One turn moves every row onto another: examples first, then more rows asked
pefa: [-28 -31   9  -3  -4  40 -18  12 -20 -25   5  32   8 -25   5  14 -19   4
   2 -15  27  30 -27  14]
dur: [ 15 -21   3  -6   7 -22  -8 -33 -24  14 -36  52 -22  -5  25  -3  -4 -36
  -1 -15  16 -16 -17  12]
Fati: [  3 -26  25  23  24 -22  -7  32 -10  31 -22  -8  25  -7 -11  -6  36  18
 -20  17  -9   9  26 -36]
kigo: [  7   7  16   8  18 -34   7 -31  33 -15  -4  25  -2  13   0  16  12 -55
   5 -24 -22   1   3 -24]
namep: [  8  25   7 -21  -9  20   2   5  52 -18  12 -28  -5  14 -27 -20  27  -8
 -12   3 -15  -6 -38   9]
babi: [ 13  12 -16   9   1  -7  10  23 -25  65 -17  -8   6  27  26 -26  10  -1
 -19  38   4  -3  -4 -21]
zim: [-34  24  34 -18  21  -3  10   5 -21  29 -31   6  -2  20  13 -18  40  23
 -20  16 -16   6   3   6]
ref: [  1   2   2  24  18 -23  -1  -4 -26 -23  -3 -13  -7 -34   3  -4   5  13
  49  17   8 -10  59  15]
Feg: [-25  10 -10   3 -15  42   2  15  11 -21  37   8  17  13   8  16 -26 -25
   4   2  14  36 -32  -7]
dol: [ 59 -31 -18  12   2  11  22  18  18   5 -14  -6  -7  12   7 -21  32 -12
  -2 -18   7 -23 -37  27]
gono: [-17  42  -6  -3   0 -13  10 -17 -27 -17   2 -16 -22 -15  14 -18  -7   7
  44  30   3 -12  41  29]
fuvo: [ -4  -1  -3 -11 -21 -27 -47 -24  14  15  -4  16  -5 -20 -17   0 -39 -36
  -4  12  12  -7  -9 -41]
sonud: [ 14 -38 -10  34  10  28  21  26  -2 -28  19  24  21   3  24  22  -5 -25
  11 -26  16  32 -18   6]
kavu: [ 21 -38   7 -15 -14  15 -37  12  17  -2 -20 -11  -8 -34 -38 -27  17  23
  -6  -1  17 -17 -31  12]
tum: [ 22  18 -32  26   1 -18  16   3 -24   0   9 -26  -7  -9  20 -13 -14  -9
  49  30  12 -16  48   5]

Fati goes to babi
sonud goes to Feg
And these:
tum goes to gono
kavu goes to dol
kigo goes to fuvo

One turn moves every row onto another: examples first, then more rows asked
Puse: [  0  -6  42  26 -12 -14  -8  20 -37   7  -4 -28 -15 -21 -28 -15  27  34
  24   5  25 -13   2 -15 -26   8  14 -30]
lorib: [ 21   3  59  29 -18  -8 -13  16 -16   4  -9 -32  -7   2 -20 -27  41  22
  19  22  21 -11  12 -13 -13  -2  11 -20]
nugon: [ -3  -4  27 -15  19  -7   8   0  -2  -1   8 -18   3  -5 -32 -38  27  19
  -2  30  25   5  24  17   7   5  24  42]
Fem: [ 15  -8  27  36   8  -9  19 -17 -13  17  15 -52  -6 -11  15 -22 -31 -13
  14  27  15 -40  -3   9  17   3  16   0]
lagov: [-33 -40  13 -51  18 -16  52 -35  40  39 -54 -12  10 -26  16   9  -4 -17
  52   2  34  27 -14 -15 -20  22  34 -23]
fodun: [ 22 -10  47 -34   9 -21  49 -28  36  32 -77 -34  21 -36  -6  -5   4   6
  44  18  31  65 -15 -13   9  45  -8 -35]
loga: [ 10  -6  -5 -19  14  27  35 -33  35  -6 -30  16  21 -29   5  10  27  19
  75  17  10  64 -30 -17  33  29  36 -14]
Nisu: [ 16  -3   6  31  26  11  19  11 -32  17  -2 -35 -22  -2  13 -18 -44  18
  15  12  16 -30 -23  -5  14  -2  18  -1]
samu: [ 19  15  28 -11  -8 -17  27 -11  22  51 -51 -41  43 -34  -7 -15  -4  -6
  62  18  35  73 -23 -14  30  46  18 -40]
tig: [-17 -36   9 -51  18 -22  47 -29  43  21 -18 -23   4 -23  13 -13 -20 -45
  65   1  29  25 -31 -15  -7  10  43 -27]
niku: [ 21 -22  -5  21   3  -7   6   4 -42  26   1 -22  -7  -7  -3  14 -29   6
   6  15   7 -36 -19  -5   9   1   4 -12]
zas: [ 22 -23  17 -32  12  10  59 -48  34   1 -61   1   8 -34  18  14   3  32
  58  18  11  63 -20 -17  23  48   9 -15]
tagu: [-18 -26  20 -47  -4 -16  58 -23  25  34 -19 -31  10 -33  12 -12 -29 -36
  71  -3  36  40 -15   2   1  31  49 -12]
zur: [ 24 -28  23  24   2 -10   9   2 -21  14   9 -32 -12   7  10  -3 -19 -14
  10  21   9 -43 -10 -19   3 -20   7 -16]
gem: [ 18  -3  24   9  18   9 -10 -23 -12  -9   8  -7 -13  22 -11 -18  19  17
  11 -14   6   4  14  37   2  31   4  26]
katu: [ 20 -17  16  26  26 -21  -3 -24 -24   9  15 -33  -9  17  13 -19 -31  -1
   7 -13   9 -16 -15  15   2  13  -3 -12]
lupef: [ 26  -4  23  -2  10 -39  48 -14  10  52 -61   0  38  -7  -6   3   9 -15
  66  15  48  60 -25 -18   9  37  -6 -42]
pem: [ -4 -43  35 -55  11 -21  72 -43  34  13 -51 -24  -2 -36  22  -4 -18  -5
  57   6  24  35 -22 -13  -8  31  18 -27]
tovo: [ 17   5  26  22  -2  21  12 -16  -7 -11  14 -22  -3  -4  -6 -18  23  17
  23  26  10 -16  27  27  20  21  28  37]
Lora: [  4   1   3 -26  -8  19  41 -34  21  10 -30   8  20 -33  18   7   6  30
  78  13  17  67 -16  -8  29  39  58 -18]
Vami: [-10 -38  13 -48  16 -45  61 -32  19  33 -38  13  19  -8   8  -6  -7 -35
  62   1  50  27 -13  -8  -5  35  33 -12]
pif: [ 23  14  29 -15   6 -17  22  -6  34  51 -56 -37  32 -23 -24 -12  22 -15
  59  20  36  67 -28 -16   9  24   0 -48]
lige: [  8  10  41 -23 -12 -23  34  -9  40  34 -60 -22  38 -34  -1 -14   3   6
  73  23  59  62 -13 -23  12  46   2 -35]
bup: [ 24 -11   5  24  28  -9  28   2 -22  19  15 -27  10  -9  -6  -7 -33   0
  -5  39  10  -3 -16   7  28 -16  -8  11]
Rem: [  3   5  38  35   9 -21  17   8 -23  -9  16 -24  -7 -19 -10 -36  13  50
  22  30  20   8  -8 -16 -11 -22  21 -33]
tidef: [ 20  17  43  24   5 -22 -20 -16 -22  13  -3 -28 -14  17  -7 -35  18  40
  13  -4  18   5  -2  10 -17  13   2 -38]
nezol: [ 25  28  49  42 -11 -11   2  -6 -14  17  -3 -45  -2  -9  -8 -35  21  30
  19  35  21 -18  17   3   3   6  21 -26]
soges: [-10 -26  24 -34  -3 -20  70 -18  37  27 -31 -14   9 -35  27  -1 -34 -24
  80   5  49  30 -30 -13  -7  21  21 -24]
pekil: [  5  16  48  14  -6  -2   8  -2 -35  11   3 -46  -3 -23 -24 -43  35  28
  24  12  28 -13  14   9 -20   4  19 -18]
zan: [  1  20  49  24  10  -3   3  22 -24  13 -16 -41 -26  -8 -16 -51   8  43
  24   9  35 -10   1  -9 -17   5  26 -17]
vevin: [ 19  -6   7  22  14   0  16 -20 -44  12  15 -39   2 -17  16 -15 -26  18
  13  21  13 -42 -17  -2  12  -6  15 -19]
bov: [ 18  -3  15  12  17  24   0 -14 -28  -1   6 -32  17 -15 -22 -19  12  10
   9  17  21 -17  15  21  28  33   4  38]
rekag: [ -2 -10  22  -9  16 -10  40 -15  34  58 -76 -32  32 -28 -10   9  13  -9
  51  12  43  61 -17 -17  -1  38 -13 -36]
Ner: [  4 -13  12  -5   6   7 -22   6 -19   4 -10  -9   3  -1 -33  -1  18  11
   3  12  21 -19  21  11  14  37  12  40]
sisef: [-13 -32  40 -64  20  -9  62 -30  51  29 -31 -24  15 -26  14  10 -19 -11
  49   2  32  40 -32 -31  -1  20  23 -14]
silu: [ 13  -1  50 -37  11  -6  48 -17  46  44 -55 -35  30 -26  -4  10   2  12
  47  13  34  68 -33 -39   8  25  -5 -35]
rifu: [-14 -20  -1  -9  18  16  37 -37  35  11 -59  11  25 -34  16  22  20  30
  61   9  23  55 -21 -34  13  42  23 -23]
Pebib: [ 11  -5   4 -35  -6  14  53 -34  38   8 -46  22  26 -29  24  20   2  21
  74  22  37  48 -16  -9  29  40  26   1]
Raf: [  4 -18   8 -10  12 -15  49 -34  15  -2 -42  42  25 -16   9   7  28  25
  79   6  36  58 -18 -27  17  44  32 -21]
rel: [ 23 -18  21   6   2  23 -12  -1  -6 -12   1  -7   1  12 -12   1  22   6
   9  24   8 -20  21   1  27  15  12  40]
lar: [ 11  11  19   4  23  26  -3  12 -17  12 -16 -22  -7   3 -21 -23   4  26
   4  20  27 -10  13  17  24  27  20  47]
supo: [  1 -14  33 -43  15  19  53 -32  47   7 -38  -2  21 -28   9  24  10  33
  58   8  19  61 -29 -37  19  30  19 -12]

pem goes to fodun
zur goes to lorib
And these:
Pebib goes to soges
Puse goes to Ner
bup goes to Rem
katu goes to tidef
vevin goes to pekil
supo goes to sisef
Raf goes to Vami
lar goes to Nisu
loga goes to tig
Lora goes to tagu
rekag goes to rifu
tovo goes to Fem

One turn moves every row onto another: examples first, then more rows asked
Siviv: [ 80 -31  93 -18   7  -6  -6  10  -8  15  83   9 -43  -1  40   8 -17  -8
 -26   0  -9 -44 -13 -44 -36 -11]
Bev: [ 37 -55  47  20 -16 -15 -16  -8  23  62  38 -19 -33 -21   3  -5   7 -48
  15 -77  25 -76  19 -37 -27  -1]
kita: [ 59  -8  23  12 -35   3  22 -21  -4  21  62  -5  15 -17  14 -23  -4 -31
   8   1  34   3 -44   2 -26 -34]
bes: [ 44 -43   4  44 -45 -19  26 -39  17  26  42   5 -16  -8  69  35 -40 -37
   8 -30  -7 -60   2 -23  14  -2]
Rase: [  38  -22   89   13    1  -24   26  -26  -17   34   58    1  -13   58
   31   -8  -10  -26   -4  -47    6 -102   -3    7    0  -39]
rifi: [ 56 -43 106   2 -28   4  37 -14   2   7  56  -4 -31   6  49  16 -17   8
   4  -2  18 -37  -8 -69 -29   9]
lut: [  46  -37   14   20   14    4   21  -14   14   46   53  -31  -23  -15
   21   10  -10  -27   -6 -115   13  -54  -18  -53  -23  -25]
suvab: [ 50 -12   9  11  12  -2  14  -5  26  41  77 -18 -34  -3  27  15 -30 -24
   4 -98  31 -59 -10 -55   7 -31]
led: [ 32 -36  88  43 -15 -30   8 -17 -12  22  67   8 -36  58  58 -29 -10 -33
 -11 -60  15 -88 -11   1 -14 -42]
gata: [ 20  -1  44  30 -48  13  -1 -28 -12  32  27  11  14 -24   4   5 -21 -30
 -12 -37   9 -49  25 -28  -5  -5]
tafib: [ 11 -27  91  26  -2  -8  13 -11   1  18  59  11 -23  72  48   3  -5 -14
   2 -68  14 -61 -30  -6 -22 -27]
fab: [ 66 -22  11  17 -48  21   0 -33  11  22  50  -4 -35  10  38   3 -31 -31
  -8  14  -5 -27  -1   1 -54   0]
nuzak: [ 19 -37  -2  22 -69   5  24   2   1 -11  42 -14 -30 -16  41  14 -12 -19
 -31 -67  40 -42  -6 -25 -35 -21]
movik: [ 18 -11  95   8  -9 -15  29   4  -5  13  65 -22 -26  54  32   0  -5  -5
  -8 -57  25 -85 -18   1 -22 -39]
fik: [ 47 -19  17  18  -7 -11 -14  -3  53  54  67   7 -48   2  27   4 -31 -29
  14 -81  32 -57   6 -51  19 -17]
lan: [ 60 -17  35  50 -56  10  23 -31   7  20  55 -25   0 -20  35 -20 -16 -20
  13  -1   7  -8 -24 -12 -46  -7]
naviz: [ 25 -43  80  24  -7 -40  34 -13   1  19  62  -5 -30  63  61   1  -3 -24
  18 -49  30 -89 -29  -1   1 -32]
bobof: [ 56 -58  99   6  -7 -22  10  16 -11   9  75   6 -26  -8  56  -8  10 -17
   6 -14  30 -16 -49 -54 -33 -14]
zaniz: [ 64 -32   6  13 -60  15  22 -41   9  27  37  24 -11   3  26 -15 -22 -15
 -11 -11  23   1 -30   6 -22 -36]
Bamu: [ 54 -12  28  31 -34 -42 -24  21   4  21  79 -16 -15 -50  40  -8 -13 -49
 -12 -22   7 -58   1   8  -2 -28]
togag: [ 67 -12  25  18 -26   0  11 -19  11  27  63 -28  -4 -13  33   9 -13 -40
  25  31  -3 -25 -23   5 -46   1]
veduv: [ 88 -58  72  -8 -30   3  37 -26 -23  12  67  14 -50   6  52  -2 -30  -3
 -34  -8  11 -65   7 -58 -21 -26]
soka: [ 25  -8  -9  10   7  -2 -26   0 -16  19  65  25  -9   3  39  33 -12 -63
  -8 -39  13 -34 -31 -15 -18 -17]
vemav: [ 41 -47  30   7   5 -10  15 -10   1  58  38 -36 -15 -24   3   9  10 -44
  10 -91  22 -76  -2 -44 -33  -9]
tifi: [ 33 -46  35  -6 -23 -24  12  11  14  26  29  -2   9 -44  14  39   9 -18
   2 -49  -4 -25 -38  16  -9 -20]
faluf: [ 37 -36 106  25 -12 -25  28 -14   7  27  52  -9 -30  40  36  -9 -13   3
 -13 -71 -15 -82 -13  11 -20 -41]
nopap: [ 44 -39  36   9 -19 -30 -17  -3  41  63  57  -4 -43 -13  18   5 -10 -42
  31 -62  38 -78  19 -39   9  -8]
fuvu: [ 60 -61  74  13 -30   4  41 -26 -33  11  57  27 -18  11  54 -18  -5 -24
  -7 -15  50 -34 -18 -77 -21 -21]
robag: [ 91 -69  70 -16   5 -23  14 -12 -26  24  70  38 -30   2  50 -14  -6 -28
 -20 -13  13 -35 -40 -42 -15 -44]
Zona: [ 76 -30  -6 -16 -39   3   9 -12  13  17  61   8 -34   5  26  -2 -14 -30
 -12  13  22 -21 -20  19 -39 -37]

fuvu goes to bobof
fik goes to suvab
And these:
bes goes to soka
togag goes to fab
movik goes to faluf

